In the rows, 128 means zero.
Rotation paths and how fast each direction turns (degrees per step):
Each turn is a multiple of 5 degrees from 10 to 175, or 0.
Each row of a path follows its step; steps can be skipped.
Rotation 1:
step 0: 121  119  163  137  119  121  106  113  130  128  102  130  139  116  115  106  136  134  113  107  115  131  106  120  157  116  130  89  167  92  100  114  117  99  117
step 1: 131  149  132  124  133  135  135  123  142  146  142  145  126  106  94  140  136  163  117  93  154  132  105  93  149  133  120  116  175  117  139  117  133  126  98
step 2: 138  160  135  146  99  100  120  144  162  127  147  123  106  120  111  149  116  148  140  123  144  121  118  140  127  134  100  142  158  152  126  121  158  91  104
step 3: 129  155  126  121  93  105  132  140  138  133  108  124  122  177  114  129  135  137  93  156  128  132  151  152  156  119  128  125  158  133  123  132  136  89  119
step 4: 139  140  105  101  131  90  168  133  114  132  123  110  126  157  117  129  141  147  120  122  148  169  143  105  131  140  162  108  140  128  110  149  134  108  121
step 6: 130  117  159  130  98  113  132  112  102  133  131  141  127  141  123  138  101  131  109  148  151  148  105  135  161  120  146  106  108  156  145  77  118  127  125
step 9: 137  124  136  112  119  92  109  125  131  91  118  158  132  135  89  127  125  111  115  133  103  130  110  143  134  147  153  143  104  154  126  150  89  114  127
step 10: 119  106  127  121  143  110  123  136  150  150  112  182  122  124  116  102  129  120  120  135  116  160  120  112  116  151  175  153  140  117  128  125  109  118  149
step 11: 148  97  117  165  150  130  133  127  122  137  121  133  110  108  121  124  108  146  141  135  152  105  119  117  108  134  177  165  156  133  128  110  104  115  129
step 13: 161  140  123  133  130  153  119  115  133  154  151  150  139  125  141  126  178  122  89  104  143  139  132  142  157  159  133  136  154  128  140  131  106  118  137
step 14: 178  130  99  140  128  140  137  138  147  130  155  128  116  116  166  135  120  142  118  116  130  149  101  127  128  148  117  154  137  153  121  167  119  102  117
125  121  122  139  127  122  121  126  126  126  126  125  124  134  130  127  126  116  121  129  118  135  135  111  122  128  134  125  128  130  135  136  129  126  119
65
121  128  125  125  130  138  134  129  133  128  119  125  131  126  131  125  136  117  132  130  130  118  130  126  117  116  118  123  116  131  132  131  135  138  130
0
138  127  127  132  132  119  127  127  131  134  125  135  124  130  117  135  127  126  133  125  112  119  123  121  129  123  124  128  121  117  125  121  122  133  136
35
133  123  119  133  118  130  130  134  120  126  135  126  128  118  125  130  142  129  139  131  125  135  125  123  120  133  127  137  134  127  128  123  140  128  135
120
124  128  129  124  113  123  115  131  122  118  125  125  127  132  128  124  127  115  126  124  130  124  124  130  138  117  126  132  132  133  129  125  124  126  142
115
126  126  126  135  130  126  130  138  141  127  129  115  126  132  131  126  140  137  131  123  129  134  122  129  140  118  124  129  126  121  137  127  125  123  121
25
124  123  135  128  134  112  140  134  120  131  131  131  128  129  117  125  128  127  133  135  129  133  132  135  127  124  126  123  129  140  141  129  124  129  133
20
Rotation 2:
step 0: 112  121  115  95  134  125  148  114  119  100  144  132  118  124  143  89  123  103  116  113  159  121  127  108  109  134  145  145  122  162  124  126  142  106  128
step 1: 143  103  138  115  127  156  160  143  140  132  114  128  101  116  117  97  136  137  109  140  127  104  124  121  83  139  125  127  113  146  122  110  150  134  111
step 2: 112  112  149  95  141  120  114  121  133  126  125  101  120  147  100  129  130  133  122  146  135  107  151  122  112  151  137  148  144  163  131  113  132  112  92
step 3: 123  124  137  103  151  147  136  137  99  81  114  108  141  124  145  112  127  109  105  129  133  112  136  121  115  155  156  125  98  139  137  123  130  114  120
step 5: 120  111  174  113  143  122  156  125  116  120  110  115  129  121  109  97  132  141  129  115  128  116  140  113  98  139  123  129  160  140  139  96  144  110  115
step 6: 109  119  150  114  142  147  110  158  105  117  104  113  132  138  121  123  139  127  148  141  146  93  118  114  108  128  169  133  113  147  124  129  132  116  98
step 8: 100  125  144  107  130  153  152  131  120  133  122  142  89  126  144  105  143  123  117  123  117  112  126  117  98  137  142  103  143  129  127  105  153  95  116
step 9: 116  96  134  126  128  132  138  124  134  122  132  114  125  138  114  104  141  135  137  120  141  110  129  91  112  116  165  164  133  158  135  120  156  119  98
step 11: 111  117  106  71  126  125  133  106  120  114  120  117  97  140  145  132  132  115  123  139  142  118  129  112  105  146  136  120  130  138  113  106  133  102  103
step 12: 132  90  147  114  122  149  163  132  116  100  122  117  105  125  136  107  129  117  105  111  119  116  116  115  109  138  133  152  130  149  159  126  148  113  122
step 14: 135  109  131  86  143  125  124  116  101  98  112  95  128  131  101  110  133  130  129  116  133  117  150  102  106  161  136  113  125  124  114  120  127  124  110
122  128  136  135  132  129  122  120  121  132  129  129  126  128  127  125  119  121  124  129  138  135  130  141  129  134  127  124  140  141  134  129  136  130  138
140
123  143  126  121  129  122  120  128  125  125  127  124  120  132  135  121  126  131  135  114  135  128  135  129  123  131  133  131  128  117  142  126  130  129  125
125
134  120  125  124  120  128  138  133  123  144  128  130  117  124  133  128  122  127  123  128  129  122  128  129  125  123  121  135  136  118  130  116  134  124  134
100
128  127  133  137  134  129  134  129  131  126  132  119  131  115  128  119  120  118  122  118  125  124  130  119  128  134  120  126  132  123  134  134  114  124  127
155
124  135  124  130  129  129  141  126  130  132  126  129  132  118  123  139  130  124  128  133  134  129  133  133  112  130  127  133  126  122  129  143  135  137  124
120
138  131  135  131  132  131  127  125  132  141  128  122  131  129  113  115  132  140  134  123  135  126  125  122  121  120  128  129  130  133  125  126  128  137  129
90
125  132  125  126  126  127  123  113  127  136  119  129  137  134  123  134  135  128  125  119  118  118  127  128  120  135  126  128  132  128  127  129  128  113  135
120
Rotation 3:
step 2: 88  134  140  102  115  141  139  137  137  135  131  97  119  139  128  132  110  132  127  116  132  144  104  137  133  78  130  154  145  120  99  130  148  114  134
step 4: 71  123  124  131  114  126  144  125  127  128  133  134  118  119  154  132  122  138  148  119  102  125  133  84  108  112  126  134  127  111  128  111  109  156  117
step 5: 136  130  139  108  144  105  124  134  119  127  154  106  106  122  114  135  124  143  132  146  105  103  117  123  103  86  148  137  133  129  109  142  129  162  152
step 6: 106  139  103  158  109  127  121  146  120  129  168  137  117  126  129  104  153  148  94  138  124  118  149  126  120  88  134  116  130  128  115  132  133  120  114
step 7: 105  130  151  109  112  132  144  114  141  145  159  142  103  145  162  161  155  138  117  127  131  117  146  145  126  121  135  143  147  104  116  120  122  136  145
step 8: 125  115  123  126  117  161  172  148  140  129  148  120  97  131  103  106  140  138  153  136  115  90  130  144  144  118  136  117  118  125  117  125  129  146  143
step 9: 89  157  136  136  111  146  125  120  130  139  125  104  122  104  131  117  122  131  116  117  143  112  129  130  140  92  124  149  89  95  104  123  124  129  136
step 10: 129  110  139  113  138  142  126  139  106  142  148  120  88  128  140  135  128  119  142  122  123  151  114  123  150  84  169  130  133  108  120  106  127  109  137
step 11: 96  114  124  110  111  129  162  141  125  147  135  151  108  109  118  112  114  163  120  103  130  137  127  95  118  106  118  107  124  140  109  115  143  134  137
step 12: 93  147  125  124  145  95  149  100  123  136  148  133  131  128  125  148  121  128  143  151  105  126  119  135  108  94  141  116  109  108  110  110  112  145  136
step 13: 103  139  119  136  123  139  136  173  123  119  137  110  103  152  138  140  118  149  130  145  105  119  125  124  115  82  146  135  142  144  120  150  138  132  113
124  133  139  128  128  129  117  136  125  124  135  130  128  124  137  134  132  133  128  127  135  134  137  128  137  127  138  125  130  135  135  125  140  116  122
100
134  134  121  127  119  129  121  131  132  126  126  137  128  131  124  134  150  132  130  131  123  116  137  132  128  130  127  138  130  127  125  133  127  125  133
45
133  124  128  123  125  128  129  133  133  129  121  118  119  143  133  139  133  118  132  124  137  132  137  118  123  123  131  126  128  130  130  125  121  135  123
125
126  135  121  133  119  136  125  117  128  127  135  125  130  129  128  138  115  131  131  112  132  124  133  122  119  130  123  132  132  130  124  130  136  124  133
155
139  124  128  130  136  118  125  127  129  124  135  138  131  135  126  121  132  138  123  124  132  140  131  118  117  124  133  130  122  123  122  123  133  129  135
65
135  131  129  109  130  138  126  131  132  127  129  129  124  137  139  120  123  135  134  132  121  127  116  126  125  130  132  134  136  128  131  131  134  127  129
130
Rotation 4:
step 0: 105  148  133  148  127  111  89  129  131  122  128  129  147  142  133  110  130  169  129  135  148  135  136  118  116  90  125  137  93  90  134  139  128  138  126
step 1: 146  154  115  151  147  166  106  147  127  119  129  133  120  148  133  141  146  90  123  114  100  104  137  151  136  119  146  135  125  154  119  106  119  121  141
step 4: 94  120  134  129  120  129  118  144  172  124  156  134  125  111  145  143  136  130  126  133  137  133  170  163  120  123  147  119  127  121  119  89  115  115  131
step 5: 126  154  120  148  146  136  92  141  87  161  130  135  140  129  117  113  127  106  134  115  157  133  118  119  122  130  144  144  123  100  125  142  127  124  92
step 6: 140  148  136  135  130  149  124  127  145  134  128  150  82  146  133  168  120  133  115  133  118  114  117  119  128  146  121  141  132  151  141  108  174  134  151
step 7: 120  131  144  102  150  101  118  99  140  87  144  148  146  107  126  104  133  137  108  141  141  147  128  122  121  105  155  130  115  122  122  117  133  160  116
step 9: 110  144  131  143  119  134  99  133  151  150  131  157  111  123  113  147  141  138  128  107  138  152  126  133  126  152  133  85  135  142  83  121  120  138  124
step 10: 150  139  119  136  150  118  122  107  117  126  141  132  151  125  127  135  144  128  162  121  127  102  113  89  87  135  126  155  115  105  138  109  151  138  113
step 11: 106  143  133  136  130  123  119  145  151  101  114  157  97  156  148  124  123  158  127  151  129  112  160  145  131  97  139  140  122  140  134  126  144  108  140
step 13: 99  120  130  180  132  146  130  105  131  153  145  136  120  124  131  163  124  114  140  126  135  125  140  102  137  130  113  140  152  126  147  148  153  145  140
step 14: 134  141  149  102  122  131  112  130  165  119  118  157  161  138  135  119  140  132  128  131  161  135  122  116  104  145  166  116  140  153  114  115  149  118  130
130  124  126  129  143  132  126  128  125  151  129  133  128  126  126  129  132  127  133  114  126  130  127  133  133  130  130  126  125  136  130  133  129  132  136
95
127  135  136  127  128  136  130  138  134  127  127  118  128  140  125  129  119  131  131  128  121  120  132  128  134  128  138  118  131  134  120  133  142  127  134
140
124  121  126  129  126  121  123  132  117  123  130  131  121  131  140  130  128  134  131  124  136  144  128  118  132  121  139  121  127  132  120  134  127  130  130
160
136  132  125  125  127  129  117  136  123  136  129  126  119  133  134  127  127  138  134  126  132  121  129  132  115  131  126  130  115  118  124  120  131  119  125
70
125  128  137  118  126  130  126  129  124  138  137  124  128  125  133  127  123  121  109  135  137  133  123  127  134  137  133  131  125  126  134  125  138  127  129
40
121  124  121  134  121  124  139  129  135  133  131  136  115  124  132  129  125  121  119  125  128  123  136  130  120  119  121  118  124  131  129  127  138  125  131
155
